Some points, each followed by its number:
(2.19 1.62 0.22 1.89 -0.45 -0.86 -1.27 -0.53 -1.23 -1.27 2.21 -0.73 -0.92 -0.35 -0.11 -1.53 -0.66 0.09 -0.49 -0.92 -0.25 -0.53 1.86 -1.15 -1.62 2.15) 0
(1.51 -0.97 -0.17 1.55 -1.41 -0.78 -0.45 -0.89 1.23 -1.02 -0.23 -0.01 -0.70 1.53 -0.26 2.16 -0.62 -0.87 -1.17 1.40 -0.07 0.20 0.99 -0.35 -1.88 0.20) 1
(-0.09 -0.93 -1.11 0.87 -0.98 -1.09 0.27 -0.17 -2.42 -0.21 -0.27 -1.93 -0.84 -0.13 -0.83 0.24 -0.43 0.07 1.93 -0.42 0.56 -0.16 -0.21 -1.07 -0.08 1.76) 2
(-0.89 -0.59 1.59 -0.22 0.16 -0.20 0.42 0.37 -1.42 -1.31 -0.17 1.07 0.66 1.50 -0.90 0.74 1.06 2.66 -1.31 0.42 -0.43 0.22 0.39 -0.90 0.74 -0.81) 3
(2.07 0.27 -0.05 1.52 -0.94 -1.53 -1.06 -1.63 0.98 -1.99 -1.65 -1.10 0.45 -0.05 0.68 0.59 -1.52 -1.29 -0.01 1.11 -0.46 0.98 1.09 0.11 -2.33 1.50) 4
(0.07 -0.61 1.13 1.50 -1.01 -1.23 0.66 1.05 -0.21 -1.16 2.53 1.94 0.80 0.29 -1.35 -2.00 0.21 1.17 0.98 -0.13 -1.50 3.03 -1.44 1.18 -1.12 -0.42) 5
(0.22 -0.90 -1.38 0.11 -0.60 -0.91 -0.40 -0.36 -1.01 0.50 -0.43 -1.97 -0.99 0.10 -0.75 0.88 -1.32 0.30 0.30 -0.63 0.50 0.05 -0.46 -0.97 0.87 1.12) 6
(1.09 0.07 0.48 -2.22 0.27 -0.32 0.24 0.13 1.26 0.60 0.06 1.92 1.85 -0.14 -0.20 1.18 1.41 -0.53 -0.25 -0.64 0.56 0.83 -0.57 1.22 0.33 1.80) 7
(0.26 0.92 -1.81 -0.01 0.60 -0.39 -0.16 0.40 1.43 -2.28 -0.78 -1.73 -0.80 0.70 0.01 -1.61 -1.04 1.95 0.95 0.46 -0.40 0.25 -0.09 -0.26 1.16 -0.81) 8
(-0.88 -0.58 -0.43 0.67 -0.84 1.10 -1.22 -0.05 -1.01 1.50 -0.96 -0.77 0.94 -0.35 0.27 -0.59 -1.65 -1.11 -0.76 -0.72 1.43 -0.88 -0.86 0.87 0.55 -0.40) 9
(-0.20 0.97 -0.74 -0.24 -0.42 -0.64 0.06 0.42 0.81 -1.84 -1.63 -0.91 -0.76 0.92 -0.29 -2.10 -1.30 1.60 0.57 -0.57 -1.36 0.25 0.02 -0.92 0.44 -0.88) 10
(-1.27 -1.09 1.18 0.17 -0.13 0.00 0.29 -1.12 -1.51 0.14 -0.63 0.49 -0.85 0.55 -1.16 1.37 1.49 2.86 -1.13 1.31 -0.53 0.44 1.00 0.11 0.26 -0.60) 11
(0.54 -1.61 -1.53 -0.05 -1.26 -0.70 0.47 -1.00 -0.88 0.98 -0.29 -0.95 0.12 0.77 -0.76 0.95 0.24 -1.46 0.74 0.60 0.32 -1.05 -0.87 0.21 -0.03 0.95) 12
(-1.85 -1.24 -0.97 1.95 -0.96 0.90 -1.21 -0.02 -1.22 0.23 -0.81 -1.86 0.20 -0.63 0.18 -0.58 0.03 -0.59 -0.28 -0.46 0.92 -0.96 -0.21 0.56 0.79 -0.23) 13
(-0.84 0.20 -0.84 -0.71 0.06 -0.68 1.63 0.25 -1.20 0.31 -0.46 1.00 0.42 1.40 -0.94 1.88 0.69 -0.84 -0.98 -0.93 0.33 -1.10 -1.68 0.07 -1.15 -1.43) 14
(-1.55 2.10 2.32 -1.81 1.52 0.09 -0.33 0.17 -1.95 0.71 -0.25 0.97 1.00 1.03 0.30 -1.88 1.08 0.02 -0.46 2.04 -1.60 -0.50 1.53 -0.49 0.42 0.23) 15
(-1.18 -1.04 -0.37 -0.29 1.23 0.37 -0.93 -0.36 -0.46 0.79 1.00 -0.90 0.49 0.61 1.32 -1.31 0.09 0.35 1.36 -0.48 0.57 0.00 0.26 0.97 -0.47 0.41) 16
(-0.97 0.07 2.13 -1.60 -0.24 0.56 1.54 -0.82 0.54 -0.97 1.27 -0.81 -1.05 -0.99 -0.88 -0.56 1.33 -1.62 -0.52 -0.82 -0.83 -0.91 0.03 -0.05 -1.57 0.29) 17
(0.07 -1.04 3.39 1.60 0.42 1.27 0.59 -0.50 -1.28 1.03 -0.38 -0.50 -1.48 -1.12 -0.40 1.95 1.62 2.17 -0.23 0.08 0.44 0.45 0.88 0.35 -0.55 -0.33) 18
(-1.66 -0.98 0.74 1.79 2.16 1.31 0.97 1.39 0.67 -0.84 1.27 0.43 2.09 -0.42 0.76 1.43 1.73 -0.63 -0.32 -0.15 0.60 1.75 0.50 -0.13 -0.22 -1.12) 19
(-0.99 -0.44 -0.78 -0.98 0.09 -0.53 -1.65 -0.75 0.56 2.30 0.73 0.30 0.45 -0.51 -0.49 -0.17 -0.26 -0.33 1.23 -0.47 -1.57 -0.21 -0.93 0.70 1.13 -0.73) 20
(-0.01 -0.25 -0.80 0.32 -0.54 -1.49 -1.42 0.10 0.12 -1.14 -0.17 -0.46 0.46 -1.00 -1.06 -1.00 -0.03 -0.16 -0.15 0.48 -1.52 0.51 1.17 0.37 0.26 -0.66) 21
(-0.90 0.20 0.48 2.63 3.16 -0.24 0.95 1.81 -0.28 0.31 1.55 0.65 0.45 -0.14 0.09 0.27 3.39 0.60 -0.26 -0.15 0.60 1.15 0.24 -0.05 0.23 -1.37) 22
(0.31 1.16 0.41 0.61 -0.18 -1.26 -0.63 0.05 1.84 -2.37 -1.15 -0.54 0.36 1.74 -0.10 -1.79 -0.69 2.77 -0.96 0.33 -1.24 0.17 0.79 0.08 0.74 -0.65) 23
Which two points above are nearest to each new point, looking only along the 4 directions in which the numbered points spread most? Their numbers follow each, nearest first.
(0.17 -0.18 -0.60 -0.45 0.32 -0.34 -0.63 -0.86 1.48 -0.44 1.90 0.24 -0.67 -0.88 1.50 -1.54 -0.97 -0.15 1.45 -0.60 -0.13 -0.42 -1.13 1.02 -0.29 1.25) : 21 16
(0.44 0.85 0.44 0.70 1.13 1.21 0.23 0.85 0.44 0.14 1.53 1.70 -0.24 0.89 0.77 1.45 0.38 -0.21 0.55 0.79 1.30 1.98 -1.08 -0.62 -1.12 0.09) : 17 7
(-0.42 0.49 0.25 -1.89 -0.39 -0.86 0.95 0.23 0.41 0.78 -0.81 0.14 1.46 -0.73 -0.61 0.77 1.66 0.11 0.25 -1.09 -0.03 0.59 -0.60 1.46 0.49 0.62) : 16 14
(-0.26 -1.03 0.96 -0.29 -0.97 1.11 0.86 -0.04 -1.38 0.00 -0.70 0.07 -0.67 0.12 -1.42 0.78 0.33 -1.44 1.10 0.61 0.57 -1.37 -1.70 0.15 -1.50 -0.68) : 14 12
(0.60 1.30 -0.07 -2.07 1.97 -0.91 0.19 -0.45 0.98 -1.25 -0.32 2.20 0.35 1.14 0.23 -0.45 0.28 1.34 0.53 0.89 0.32 -0.81 -0.25 0.55 1.39 -0.59) : 15 21
(-0.56 0.15 0.20 1.78 1.78 -0.08 -0.30 0.70 1.33 1.65 1.39 0.13 -0.64 -0.57 -0.11 0.16 2.17 -0.67 -0.20 0.33 1.17 0.86 0.62 -1.41 -0.21 -0.37) : 17 19
(0.48 -0.27 1.23 -0.92 0.45 1.12 -1.89 0.93 2.74 2.65 0.55 2.02 2.83 -0.69 -0.86 -0.49 0.85 -0.49 0.42 -0.30 0.81 1.09 -1.69 0.86 3.91 1.55) : 20 7
(-0.71 1.49 1.21 -1.34 0.54 1.55 0.59 -0.14 4.53 2.28 -0.25 -0.22 -0.91 -1.43 2.45 -0.38 -0.91 -0.08 0.02 -0.52 1.10 1.05 0.10 1.80 0.82 0.04) : 16 20
(-0.27 -1.10 -0.30 0.41 -0.79 1.39 -1.73 0.39 -0.03 -0.67 -1.16 -0.41 0.01 0.06 -0.09 0.34 -1.45 -1.64 -1.20 0.17 0.09 -1.04 0.44 -0.19 -0.31 1.24) : 2 6
(0.47 0.57 -1.10 0.12 -0.46 -0.83 0.91 -0.28 -0.33 -0.45 -0.12 0.56 0.29 1.72 -1.52 1.58 0.22 -0.90 -0.94 0.30 0.23 -1.14 -0.31 0.27 -0.48 -1.06) : 17 14
(-0.83 -0.78 0.14 -0.85 1.12 -1.22 -0.21 -0.24 0.25 -1.26 1.65 1.01 -1.43 -0.55 0.64 -1.41 -0.14 0.42 1.75 1.18 -1.12 -0.01 0.61 1.36 -0.30 0.45) : 21 5
(-0.22 -0.72 -0.04 -0.09 -1.66 1.62 -0.78 0.36 -0.95 -0.08 -1.38 0.26 -0.31 1.11 -1.20 0.48 -1.90 -1.29 -1.72 -0.72 0.99 -1.89 -0.04 -1.38 -0.81 0.55) : 2 6
(1.69 -0.10 1.15 1.13 -1.36 -1.37 0.46 -0.01 0.72 -0.44 -1.20 -1.46 0.36 -0.79 -1.03 -0.88 -0.98 -0.08 0.83 -0.31 0.25 -0.69 -1.32 -0.45 0.84 0.47) : 21 2
(-2.30 1.18 1.08 -1.04 0.73 -0.36 0.22 -0.77 -1.37 0.24 0.12 0.49 0.77 -0.21 0.48 -1.73 0.98 -0.19 -0.73 1.23 -1.71 -0.37 1.13 -0.34 0.35 -0.63) : 15 16
(1.78 -0.18 -1.49 -1.52 0.93 -0.78 1.53 1.64 0.87 -0.08 -0.86 0.55 -1.15 -0.02 -0.33 2.59 0.55 -0.49 -0.88 0.20 -0.97 -1.15 -1.79 1.00 1.81 -1.66) : 16 14
(-0.23 0.48 0.13 -2.10 -1.16 -1.01 1.08 -0.58 0.71 1.27 -1.52 -1.08 2.06 0.37 0.03 0.98 0.64 0.55 0.82 -0.17 0.45 -1.70 -0.87 0.46 0.46 -1.36) : 16 13
(-0.24 -0.03 -1.51 -0.57 0.76 -1.10 -0.31 -0.89 1.24 -0.64 1.93 0.45 -0.99 -0.45 1.25 -1.66 -0.54 -0.14 0.99 0.14 -0.67 -0.45 -1.05 1.60 0.19 0.81) : 21 16
(2.39 1.76 -0.23 -0.86 -0.17 -0.29 -0.76 -0.69 -1.13 -0.90 1.24 0.55 0.59 0.42 -0.47 -0.51 -0.48 1.20 -0.94 1.00 -0.77 -0.85 -0.33 -0.54 0.63 1.33) : 21 0
(1.18 -1.16 -1.78 0.32 2.20 0.04 0.68 1.12 1.48 -0.09 -0.38 1.97 -0.19 -0.22 -0.51 0.97 -0.34 -0.26 -0.70 0.85 -0.58 -0.14 -1.29 0.63 2.20 -1.14) : 16 17
(0.59 -0.57 -0.12 1.48 -0.39 -0.01 -0.46 0.55 -0.25 -3.11 -1.83 -0.38 0.35 -0.15 1.40 0.32 -0.95 -1.21 -0.88 0.84 -0.14 0.47 1.77 -0.04 0.08 2.46) : 0 1
(-1.35 1.61 2.61 0.11 -0.50 -1.00 0.83 0.74 -1.85 -1.11 0.69 0.56 2.10 -0.30 0.11 -1.62 1.45 1.26 -0.37 0.38 -0.93 0.26 0.79 -0.24 -0.05 -1.54) : 15 3
(-0.85 -0.12 1.24 -0.97 1.77 -0.99 0.27 -0.69 0.90 0.49 0.70 1.16 -0.58 1.30 -0.97 1.64 0.30 1.57 1.06 1.39 0.52 0.68 -0.13 1.13 1.59 -1.73) : 15 3
(-1.17 1.10 1.23 -0.17 1.57 -1.46 -0.29 2.34 -0.17 -0.98 0.94 1.02 0.07 0.05 0.24 -0.86 -0.06 0.31 -0.77 0.14 -0.54 0.63 0.95 0.46 0.29 -1.35) : 15 5
(-0.42 0.66 0.99 -0.15 0.57 1.07 0.00 -0.69 4.26 1.01 -1.28 -0.34 0.60 0.27 1.40 -1.43 -0.29 0.60 -0.49 -1.60 1.74 0.34 1.48 0.68 0.65 0.47) : 21 16
(3.05 -0.50 -0.44 2.57 1.13 0.49 1.99 0.51 2.26 0.63 -0.46 -0.62 -0.60 -1.32 0.15 0.72 -0.29 -0.87 0.39 1.00 -0.99 -1.62 -0.46 2.67 2.31 -0.53) : 17 16
(-0.82 -0.45 -0.77 -0.75 -0.22 0.30 -0.25 0.32 1.06 -0.70 0.11 -0.21 -0.09 -0.57 2.03 -1.47 -0.85 0.65 0.85 -1.11 0.24 -1.61 -0.25 -1.40 0.65 -0.85) : 16 20
(-0.65 -0.03 0.41 -0.51 0.36 -0.12 0.19 -0.29 -0.52 -0.32 1.67 1.10 -0.02 0.46 -0.11 -2.02 0.19 0.70 -0.77 0.91 -1.63 -0.45 -0.53 -0.08 0.09 0.09) : 15 21
(-1.58 0.55 0.58 -2.40 -1.20 -1.16 2.22 -1.34 0.70 1.13 0.37 -0.58 1.60 0.47 0.44 1.04 1.05 0.59 -0.23 0.18 0.11 -0.60 0.24 -0.23 0.00 0.72) : 14 16
(-2.09 -0.36 -0.47 0.75 -0.27 -0.22 -1.55 -0.85 0.39 2.42 0.29 0.55 0.19 -0.41 -0.92 -1.05 0.54 -0.85 0.51 0.77 -0.80 0.65 0.11 1.65 0.36 0.46) : 16 20
(-1.93 0.19 0.88 -0.95 -1.01 0.90 1.56 -0.07 -0.47 0.19 -0.02 0.66 -1.04 0.18 -0.94 0.49 1.01 -0.84 -0.04 0.61 0.20 -0.67 -0.94 -0.21 -1.77 -0.29) : 14 17
